A: rows in 4 groups, each row roughly a mix of its group's directions (one row in no group)
A (171 x 12)
[[-12  -7   8  52  12  -5  14 -11   6  37  33  12]
 [-20  36   1  20   6  18   6  17 -42 -30   3 -27]
 [-16  -1  52 -16   9 -11  31  21 -32  -6  16  -1]
 [ 31  11   5  59  26 -16   7   0 -17   5 -16  -1]
 [-14   7  13  10 -52  37  -2 -23   8  14  -2  27]
 [ 41  -8  -7 -19 -15  19  36  -2 -23 -20  -5  34]
 [ 14 -34  17   6   6  -1   0 -40  22   9  -3 -47]
 [ 13  -2  26  42 -27  25  -4  -7  -1  38 -26   0]
 [ 25 -32  20   5   2  34  24   1 -26 -30  25  10]
 [ 13 -15  11  26 -44  -6  -4  29  22 -33 -17 -16]
 [ -6  11 -37  -3  10 -31 -40  22 -31  -9   7 -18]
 [-26   8   9 -29  19  20  26   1  36 -16   3 -38]
 [ -3  13   5 -31  35   5  11  30  22  36  26  15]
 [-12  10 -16  14  -9 -12 -48 -12  13  11 -18 -46]
 [ -1 -14  20 -12   4  40  28 -12   3 -29  26 -36]
 [ -5 -21 -14   8 -12 -38 -23 -32  18  11  20 -38]
 [  9 -17   3  -2  43 -15 -48  -6   6 -14 -26 -20]
 [-13 -33   7  18 -26  10  49  11 -26   0 -10 -21]
 [ -9  -4  -1 -10   2 -37 -26 -34  -8  34 -33  21]
 [ 11 -26   4 -14 -43 -21   1  10  -1  13   5 -50]
 [-37  -5  -2 -41 -26  20 -14   5  37  19   8  -3]
 [-41  12  -7 -19 -12 -41 -23   7  -3  31  14 -17]
 [ -3  28  17 -11   5   2   6  48  14  20  29 -34]
 [-24 -17 -54 -19  -5 -11  22  21  10 -22  14 -15]
 [-36  19 -26 -34 -11  -9  24  -4  36  20   5 -13]
 [ 35   1  11 -21 -20  -4  28  27   7  -7 -33  35]
 [-54  -3 -38  21  -4  -3  13  28 -12   8 -11  -1]
 [ 17  -1 -21  -3   6  32  26 -26 -20 -34 -24 -29]
 [-22  19  39  19 -20  32  -9  -7   7 -38 -17  -8]
 [ 32  -9 -50 -30 -28   4   6   8 -11   5 -18 -16]
 [-10  33  33 -36 -10 -27   9  -3  10 -32  20 -13]
 [ 25   2 -13   3  22  16 -22   3 -17 -30 -52  16]
 [-14  24  -6 -44  34 -21  -2  -3   3 -31 -22 -17]
 [-19  -9 -13 -15  35  38 -23   2  -2 -16 -36  24]
 [-26 -13   7 -18  11 -18 -44 -22  36  11   2  25]
 [  3   6 -15 -12   1 -11  45  -9 -42  -6 -42   1]
 [-49   4  -2   6  33   5  11  -1  12 -44  -2  19]
 [  4   4 -10   9  15 -37 -14 -32 -25   2 -46 -20]
 [-24  10 -16 -11  35 -19  25  -6 -13  11  47 -18]
 [-17   6 -21 -13   0  24   8  22   2  58 -27   5]
 [-29   6 -13 -18 -25  14 -52  19  19  -3  12  20]
 [ 38  -6  25  28 -43  -9  10   4 -11 -12  26  17]
 [-15   7  12  -2 -32  11  10 -27  25  36 -16  40]
 [ 16  -2  28   0 -33 -20   8 -28  13 -44  24  11]
 [ 20  20  -4   2   2 -45 -45 -21  25  -2   5 -15]
 [ -9 -20 -25 -21  13   3 -14 -31 -21  34  40  10]
 [-33  15 -41 -39  35  -1   0  -6   3  15   1 -13]
 [-32   7  33  -1   2   9   3   0  14  -3  15 -59]
 [  7  26  -9 -39 -34   1   5 -14  -5 -36  13 -29]
 [ -4  -9 -34   9  22   9  25 -40 -25  -7 -12 -35]
 [-31   5  19 -42  -8 -16 -21  -5 -10 -17  42   5]
 [  5  32 -13 -36 -11 -32  29 -23 -14  20 -20  12]
 [ -7 -17   1  15   5  21  57 -21  18 -28 -13 -10]
 [-29  10 -42   4 -11   8  -5  40  16   2 -37  -2]
 [ -6  34  13 -44   2 -13 -15 -10 -26   3  41   1]
 [-21  25  39 -12  35 -15  -6  -2  30  14  29   4]
 [-22   8 -11  27  -2 -36 -15 -30   0  45  -4 -15]
 [-27 -23  25  24  -9 -21 -12  46 -28   9   6   3]
 [ 18   4  -9  -3   9  -6  16  34  35 -16  50 -14]
 [ 13  -4   4  -5  28  -1  -1  -6   8 -60 -22 -30]
 [-10 -17  21  -6 -11 -14  12  -2  23 -22   8  61]
 [ -1   7  22 -20  -7  18  11  18 -23  42 -37  27]
 [ 11   9   1   4 -29  -7  10  38  -5  42  31 -27]
 [-15 -19 -10 -24  12  12   1  25   6 -11  39 -47]
 [ 22 -16 -22   7  21  38  36   7  10 -12 -36  11]
 [-16 -17 -38 -24   8 -25  19  22  36   6  26   9]
 [-16  -9 -39 -12  -2   3  17   4  16  15  34  47]
 [-46 -20 -26   7  31 -10 -17  28 -23  -8   5   8]
 [ 20 -20  64  13  -2   2  -8  10 -11 -10  11 -23]
 [-20   9 -23 -46   9 -11  27 -11  15 -39   6 -13]
 [ 27 -16  48   8 -34  13  29   7 -20  -3  13  -6]
 [-28   1  10 -14 -33  52  16   6  -6   4  -9  29]
 [-28  12   6 -43  -7 -10 -32 -34   5   5 -19  26]
 [-21  32  20 -35  33  27  17  -2   1 -10  21  19]
 [  4   7  19  30 -36  -7  14  46   4 -20   7 -26]
 [ 11 -20 -52  13  21 -12 -30  16 -11   3 -31   2]
 [-16  22  -2 -13  -4 -34 -30 -13 -44   5  32   4]
 [ -5 -15  -5  43 -20  -1  20 -28 -13  20 -20 -38]
 [ 23 -16 -18   6  23 -19  37  45   5  20  13  -9]
 [ 19 -42  -8  19 -41 -14   6   7 -17  12 -33 -14]
 [-22   5   7   0 -17 -24  -5 -51  22  18 -21  30]
 [ -6   9 -37 -23  39 -26  -2  16 -22  21  27  -4]
 [ 30   2 -11  -1 -19 -26  -6   0 -32  48  18 -19]
 [ 15 -26 -23   8  -4  -8  20  29  14 -49 -17  22]
 [ 19  14 -14  31  44  -8  19 -17 -26 -14 -25  17]
 [ 21  12 -27 -25  18  28 -37   5 -15 -23 -31  -2]
 [-19  -3 -18 -39   7  12 -15  18 -10  -7  55  -5]
 [ 10 -13 -23   2  31 -11  26  50 -21   2 -10 -24]
 [ 15 -31 -24  39 -10  28  20 -21 -26 -11 -12 -14]
 [ 13 -19 -24  45  -8  -6  32  16  29  18  21   0]
 [-26   2 -16  19   1  -1 -51  23  24  17 -20  22]
 [-13  16  16  -6  -3  19 -35  42 -17  37 -14  15]
 [  9 -14   4  61  19 -16 -29 -22  -1   8  -9  -5]
 [  7  -3  -3  20 -21 -33   3   5 -53  17 -27  16]
 [  2  -6  17  31  29   9  -1 -20 -19 -31   4  47]
 [  3  10  -9 -37 -33  -1   7 -28 -39 -20 -10 -25]
 [ -8   6  24   3 -15 -21  39 -17 -15  27  43 -10]
 [  6  25 -14   1  40  14 -12 -30  36   0  19  26]
 [ 17   2 -12 -16  18 -22   7  35  32  -9  46 -11]
 [  7   9  -7  -8 -36  20  11  17  57  13  12  16]
 [-12 -32   2 -11  27  12 -27  11  31  -8  45   6]
 [ 15 -43 -35 -11  17 -23   1 -12  26  13 -12  27]
 [ -6   2   1 -18 -24 -28  11 -21 -16 -52  27 -14]
 [ 29 -32   5  14 -47  -1  20  -8   4 -16  33   1]
 [ 21  37  29  14  33 -14 -27   0  12   1 -32 -11]
 [ -3  -3   5  29  27  39 -15 -18   2 -30   7 -38]
 [ 10 -20   3 -28  33 -35 -25  -8 -33 -11  22 -13]
 [ 42 -26 -25 -18  -8   3 -20  12  30  -2 -26 -23]
 [  3  -8 -14 -31 -33  20  21  42 -30  11  12  -2]
 [ 23   9  -8 -24   3  -3 -29  57  20  13   2 -12]
 [ 13  -3   4 -13  13 -23 -17  13  42   3 -53  -7]
 [ 13 -29 -36 -24 -18 -11 -15 -31  -7 -34  19  -4]
 [-22  13  15  38 -30 -18   8  22 -21 -35  13 -16]
 [  1  -6  12   9   3  17   2 -53 -16  29 -13  38]
 [-14  11  16 -35  19  12  53  17  -8 -25  -7   4]
 [ 16   0  18   7 -27  12  27  32  -2  30 -42 -15]
 [ 16  -1  14  -6   2  20 -42  27   9 -50  -2 -14]
 [-45  -3  -7   2  36 -18 -35  24  -4   3  23  10]
 [ -8  37 -16 -12  34  -4  13 -26  36  14   3  29]
 [ 16  -7  34  27 -27 -34  24 -23   5 -15  26  -7]
 [ 14  23   4 -16  31  17 -18  33 -18 -38 -26  -2]
 [  4 -12   7  30 -37 -16  26  15 -41  19 -21   9]
 [  9  19   4  23 -35 -22 -22  14 -48   9  12 -16]
 [ 44  18  38   1  37 -17  -6  20  -1  16   6  -9]
 [-27  12   7 -35  27  10 -14 -19   4 -42 -13  26]
 [ -9  14  26 -19 -22  16 -23  42  20   1  32 -17]
 [ -1  43 -29 -46   6   2  22 -12  -4 -12  -5  22]
 [  5 -15  11  -3  10  22   8   8  27 -57  22 -24]
 [ 15   3  26   7 -27   5  -4  13   9  12 -64  -2]
 [  8  -1  22  -6  60 -18 -11 -12 -18 -26   0 -17]
 [-14 -22   5  35 -25  15 -15  -5  20  13  14 -49]
 [-15 -11  12   5   1  24  15   3  45 -47 -21 -12]
 [  2 -19 -18  38  -5 -21  18 -13 -28  21 -42   6]
 [ -6 -30 -19   7 -20  24   3 -13  57   7   1 -18]
 [ -8 -12  -5   7  -1  26  -4   5  69   5  10 -16]
 [ 18   4  22  29  53 -10 -15  -1 -16 -20 -10 -24]
 [ -4  15   0 -49 -25  -9 -19 -16 -36   7 -29  -2]
 [ 18 -37 -25  30 -29  11  23  -1 -33  -1 -15   9]
 [-41  19  10  11  10 -14  32 -12  32  36   4  -8]
 [-36 -20  26 -19  33  -8 -21  -6 -32 -18 -20  -6]
 [ 42 -21   6   5 -18   6  24   0 -20 -50  -9   3]
 [ 24 -14   5 -28 -15 -19  -8 -22  22  45  17 -25]
 [-40   3   0  31  30   5  32  10  -5 -16   0  36]
 [-13   3  -4  11  24  10 -34  17  21 -47  30 -13]
 [-24 -43  -8 -19   6   8  -3  25 -24  26  16  33]
 [  4  32   9 -14  11   5  19  20  -8  15 -60  -5]
 [  1  24 -26  -5  36   7 -29 -13   7 -15 -44  14]
 [  2 -47 -16  11 -16 -35  -8 -18  38   0 -11 -10]
 [  3  -6  -2  34  -4 -27 -21 -26  11  41 -29  20]
 [ -2  22 -30 -23   7  -3 -55  -9  -2  -7  30  11]
 [  3  -3 -37 -27 -11  -6  23  45   8 -12  27 -20]
 [ -1 -39  14   8   2  37  20  27  16 -29 -10 -24]
 [  1  10  -9 -23  41  43  -5 -33  -5  19 -20   5]
 [  2 -20  21  37  51 -16 -16 -16  -5  14 -11  12]
 [-22  -2  31  -9 -29  17   9  19  15  40 -36   2]
 [-10  14  37  -4 -28  -3 -34   7  29  14  12 -36]
 [-15   4   2 -26  42   3  10  -8  20  47  21  15]
 [  0  18   8 -25  32 -25 -16 -20 -28 -11 -40 -17]
 [ 14  42  29  -2 -29   1   6   8  -2   4 -11  48]
 [-43  21   1  33  40  18   7  10 -17  16  -3  12]
 [-16  12 -24   3  16 -20  42 -30  -6  40  -2  14]
 [  0  23  18  -1 -13 -10  37  13 -37 -20  34  25]
 [ 13  -5 -32 -19 -27 -32 -30  28   9  17  28  -7]
 [ 15  33  17  20  28   3  31   0   3 -15 -44  14]
 [  3 -20 -31 -24 -33  24   9  27   1  28  27 -14]
 [  1  -1  31 -25 -16  -1   4 -21  -3 -54  -7  30]
 [-31 -26  16  21  30  23  -6 -23  14  -5 -30  26]
 [ -2   9 -40 -18   0 -38 -15  -8  -3  28  -2  41]
 [  0   7  36  -2   9  25  12 -11  38 -11  40  25]
 [-13 -14 -18  13  19  42 -12   8  36  19 -36  -7]
 [ -6 -13 -37   7 -16  15   0  33 -21 -34  16 -34]]

one row of each group, then the others: which group is each in?
[  8  -1   5 -42 -24   7  49 -12 -31  12  -7   1] : (120)
[-45   2   8 -15  23  14 -24  17 -21  39   1  17] : (54)
[  2  19  -4  -9  21 -11  29  52 -14  11  32  14] : (83)
[-38   1  24 -15  21 -11  -7  34  29   8  33  12] : (41)

[ 25  10   8  23 -50   7  -8  21  11  35  13  18] : (54)
[-15  -1  11 -37  -5 -18 -47  -9  34 -23   7   8] : (83)
[-15  32   2 -44  -5 -12 -25  18  39  -2  -2 -18] : (41)
[ 11  36  -5  29  42  18   5   2   5  -9 -21  35] : (54)
[ 12 -14   6  20 -35   4 -12  16  26 -31 -23 -40] : (83)
[-27  21 -18 -29  -5 -31 -20  30  -1  15  17  32] : (41)
[ 16 -21 -19   3   8   2  38  26 -37 -15  13 -34] : (120)
[  6 -50 -23  39  13   0 -13  10 -17   2  -1  29] : (41)
[-29  22 -20  57  23   9 -20   1  -3   6   0  10] : (41)
[  7   3   7  37  -3 -26  33 -45  17  -3  18  16] : (54)
[ 10   7 -11 -48  26  16  24 -30   4   3  15 -30] : (83)
[-18  -3  18  -9   7 -13  -7 -62  20   3  -1  29] : (120)
[17  7 28  2  7 11 36 19 32 34 13 28] : (120)
[  3   9  14  -1  15 -20 -39 -36  29  19   5 -35] : (41)
